0: [189  71  97 179 186 143  87  78 176 153  90 127 223 181 113  88  97 124 151 176 208 192 139  77 150 166 123 120 143 125 146 186 113 153 183 125  66 135 137  85 202  90 126 188  43 123 159 147  90 160 136  95  42 137 109 154 155 102  56  77 172 146 204  93]
1: [155  73 145 189 180 159  31  74  94 178  19 184 252 125 119  94 172  86 140 141  76 170  82 139  58 107 128 116 162 149 173 142 160 120 137  66 141 118 162 183  95  50 109 131 103  85 115 110  68 107  68  62 133 124 100 246 223  86  94 167 106  89 173 152]
2: [117 140 127 126 114  11 182 151 132 111 137 151 124  68 117 120 109  76  97 115 124 200 166 160 100 182 115 107  76 116 111 123 114 186  75 152 149  85  88 143 172 131 125  44 146 174  81  66 172  93 143 148 100 165 160 135 170  99 161 108  69 149 149 110]
3: [223  78 104 205 108 176  55 121 153 199 123 209 131  76 166  67 129 116 150 112 145 129 138 117 191 177 151  52  96 117 113 106 122 138  44 146 152 176 175 142 167 104 112 109 141 149 113 155  95 157  11 108 126 139  98 196 117  92 120 110 100 106 165  94]
4: [ 47 105  50 197  76 207  85  25 102 115 136 192 186 135  78 149 132  93  95 186  98 113 169 254  85  84 132  85 124 170 117 130 148 124 129 170 189 196 145 134  36  82 102 100 177  15  93 128 108  81  35  94 152 116 172 255 199  57  95 132 140  77 166 122]
5: [135 134 148 140 139  72 103  86  73 145  97 144 187 103 119 114 146  86 103 177  81 157 104  66 106 151 133 160  96 138 116 164 115 133 120 102 129  87 109 195 100  43 115 134 137 164 161 102  97 143  80  92 148 169 131 187 149 121 158  90  87 110 157 183]
6: [ 25 184  91 112 178 198 147 167 120  80  86 115 174 205 132 163 178 104 254 161 145 164 106  85 164 109  90 114 157  81 122 203 146 150 201  90  61 179 176  73 125 110 199 168 180 134 182 179 123 172 255 112  41 117 175  79 156 195 133  65 134 125 124 127]
7: [181 127 216  72  79 181  92  54 235 113 153 187 160   9 202   2  70 105 123 110 200  95 119  34 168  79  78 127 162  87  85  99 120 172 132  74 115 116 121 140 162  46  76 183 122 211 105 123 116 207 125 216 119 163  66  88 115 171 150  35 191 121 143 110]
8: [125 108 201 144 102 157 160  83 116 120  70 115 121 117  93 129  57 103 116 146  99 180 135 170  66 103 129 135 134 163 130  78 126 165 130  53 166  85 106 150  73  34 156 113  72 133  96 101  62  78 123 177 189 153 156 152 152 106 176 197  61 175 155 176]
9: [ 99  95 120 127 127 176 146 154 152 160 134 112  37 148  96 195 100 156 250 126 212  91 159 213 137 119 178 110 198 118  91 169 127  47 197 122 111 176 174   0  96 137 143 136 117 103 165 165 172 155 253  80  99 126 117 120  81 220  51 182 160 206 130 132]
10: [173 155  60  98 122 103 105 143 170 140 215  80  70 109 187 108 159 125 103  68 106  73 111 128  96 174 142 123  90  76 115 121 122 119  40 147 133 155 100 168 213 190 138  76 168 167 101 127 136 133 162 168 103 150 127 130  56 165 148 112 154  99  61 114]
11: [101  84 158 115 153 129  81  93 169 110 113 181 233 113 125 108 112 105 103 159  93 196 137 118 114  97  35  88 168 103 144 132 128 158 160  80 159 109 132 219 113  19 116 129  54 114 113  91  94 128 119 129 112 194 141 108 188  80 115 154  81  84 175 164]

[ 94  32 158 137  96 202  88 126 105 120 137  81  77 128  92  97 114 134 130 125 197 115 102 127 114  81 199 176  98 155 112 124 152 117 151 164  94 111 138  46 104 103  70 113 181 130 105 118  96 158 148 160 130 169  83 131  68 153 104 119 189 132 116 156] -> 9 5 10
[ 99  81 198 105  82 184 146 129 100 101 186  87  71 164  56  81 100 115 114  95 185  98 122 131 114  76 174 199 135 144  94 141 101  75 188 185  86 106 157  45 111 146  71 166 176 113 105 129  91 193 174 150 152 203 133  73 115 171 121 128 169 180 108 129] -> 9 8 10
[161 116  95 110  84  97 179 175  61 118 112 112  29 180  33 162 143 117  87 184  75  96 129 110 147 156 176 178  61 199  90 151 132 112 124 167  92 112 104  79  53 187 122 149 206 110 167 160 158 144 136  98 172 129 125 175 122  94 142 147  90 170 144 144] -> 5 2 8
[155 159 100 111 163 117 147 104  97 105  84 203 147  94 200  97  90 119  92 101 139 135 162 165 191 131 106 105 125 118 123  78 148 222  61  76 210 139 148 133 142  84 147 151 150 139  78 127 103 126  71 143 142  40 131 189 103  82 148 125 118  71 183 123] -> 3 5 2
[111 163  78 143 112 130 167 181  54 142 107 158  83 142 120 144 145  83 188 128  42  96 153 196 121 171 192 135 115 168 126 138 129 147 100 163 115 171 115  49  65 132 164  65 255 127  97 136 170 116 170 130 121 114 207 206  98 106 114 149 131 130 119 122] -> 2 10 5
[217 141 101 138 105 236 174 175 220 181 115 177  65  71 114 116  42 133 170 112 170 138 108 208 211  59 119  75 236  76  97  75 105 233  58 113 102 190  82  46 126 178 106 149  57 147 110 138 134  46 109 163 117 153 150  87 147 223 126 176 139 145 172  47] -> 3 9 8
[ 60   9 224  98 135 141  99 148  43 127 139  94  93 141 105 115  82 125  88 151 152 112 116 143  79  88 182 154 147 157 131 158 152  92 197 138 161 102 179  81  25 105  99  58 153 143  87 112  98 142 139 150 141 148  91 101  88 124  87 198 138 162  91 226] -> 8 5 9
[199  87 151 138 167 134  77 181  84 127  89 171 109  70 206  69 157  80 113  51 147  95  83  53 186 178 133 109 133 108 143 121 131 137 115 148 154 124 138 122 176 137  66 126 204 205 118 131 121 140  53  78 141  98  62  62  85  97 146 144 141  92 125 130] -> 3 10 5
[140   7 137 164 149 175  85 147  76 140  82  67  81 141 101  87 126 133 131 103 162 107  76 179  38  88 205 189 109 140 154 148 145  88 152 158  88 122 147  21 113 136  66 164 123  76 124 136  60 123 132 109 153 142  99 171  64 129 112 217 181 115 136 145] -> 9 8 1
[ 51  55 210 112 107 180 146 121 132  96 129 136 119 164  77 146  98 120 135 180 132 119 135 132 134  68 114 103 179 128  78 165 135  62 219 130 112 103 150  84  55 132 102 171 156 129 121 174 105 187 187 135 129 167 100  79 167 174 104 146 132 152  81 188] -> 9 6 8
[ 76  70 202  73  68  95 131  81 131 117 201 100  89  97  99 126  81 128  86 162 131  99 129 128  95  70 189 133 159 158 111 134 122  74 232 138 172  76 120 159  48 118 135 133  98 146  98 101 157 119 178 178 177 193  88  94 104 154 120 189 161 178  71 170] -> 8 5 11
[ 59 110 114 104 184  68 135 111 100  79 144 178 116 144 192 192 126 156 164 175 128 108 151 158 150 165 139 101 126 162 108 104 165 105  93 121 223 144 197 136  96  99 186 137 171 125 110 127 151 165 155 199 132  49 100 185  59  44 110 127 135 128 127 210] -> 5 2 10
[223  11 107 156  84 175  55 107 185 179 144 106 189 167 106  96 100 134 118 156 210 183 105 102 148 102 179  77 118 104 106 186 171  57 213 146  13 119 157 104 216 116  62 148  28  92 151 125  49 125 104 103  62 220  78 101 195 132  74 134 139 148 161  68] -> 0 3 11
[132 162 150  56 144  20 177 187 151 159 161  96 125 114 151 109 174 122 131 125  86 149 140  59 134 184 159 155  36 120 110 161  95 109  87 130 142  40 130 165 122 157 101  16 128 213 125  60 204 101 185 200  82 194 107  72 107 124 182  98  78 190 136 192] -> 2 10 5
[164 117  90 170  93 166  72 183 127 137 197 117  60 109  83 113 186 140  49  50 135  91 107 165 120 152 159 128 128 121 122 128 102  81 105 212 112 150  89 131 134 243  70 104 181 124 113 141 130 111  72  87 133 135 107 136 110 125  92 111 150 103  85  77] -> 10 3 2
[161  51 156 162 104 171 117 161  75 140  93 159  36  44 126  70 120 121 144  86  92  62 148 193 137 160 133  42 175 148  91 119 138 141 100 131 118 129 138  46  14 127  71 109 235 125 123 154 124 124 112 129 197 147 139 184  81 115 130 181 131 151 119 115] -> 3 8 9
[150 122  65 114 182  84  89 153  97  96 133 103 130 126 143 109 160 146  98  70 135 136 114  74 145 163 133 124 101 131 122 145 170  70 157 181 126 158 123 107 232 176  70 157 204 158 164 138 145 199 100 114  72  89  76 105 117  86  99  55 193 106 130  98] -> 10 0 3
[110 136 197 123 137 109  93 111 125 135  96  94 164 158 168  77 160 138 129 167  83 173  86  82  83 127  97 193 100 136 161 142 112 120 122  52  87  75 142 187 114  43 161 138 111 132 175 146  71 190 170 166 137 138 138 153 107 125 158 159  98 148 123 198] -> 5 8 11
[142 255  78 173 159 163 164 133 162 140 127 118 152  88 161 112 173  94 181 129  45 188 103 179 104 117  88  79 124  97 132  71 101 239  30  72  79 157  41 169 170 131 146 127 136 148 133 108 129 111 103 160 113 171 212 151 194 129 204 118 112 130 148  95] -> 2 10 5
[194 150  74  92 141  69  87  89  72 145 101 160 179 178 112  94 132 144 105 100  32 144  65  61  44 135 134 174 122 164 126 111 125  98 139  88 170 116  98 255  78  97 103 143 136 143 141 119 108 155  50 124 184 107  69 126 163  71 125 181 144  84 150 167] -> 5 1 11
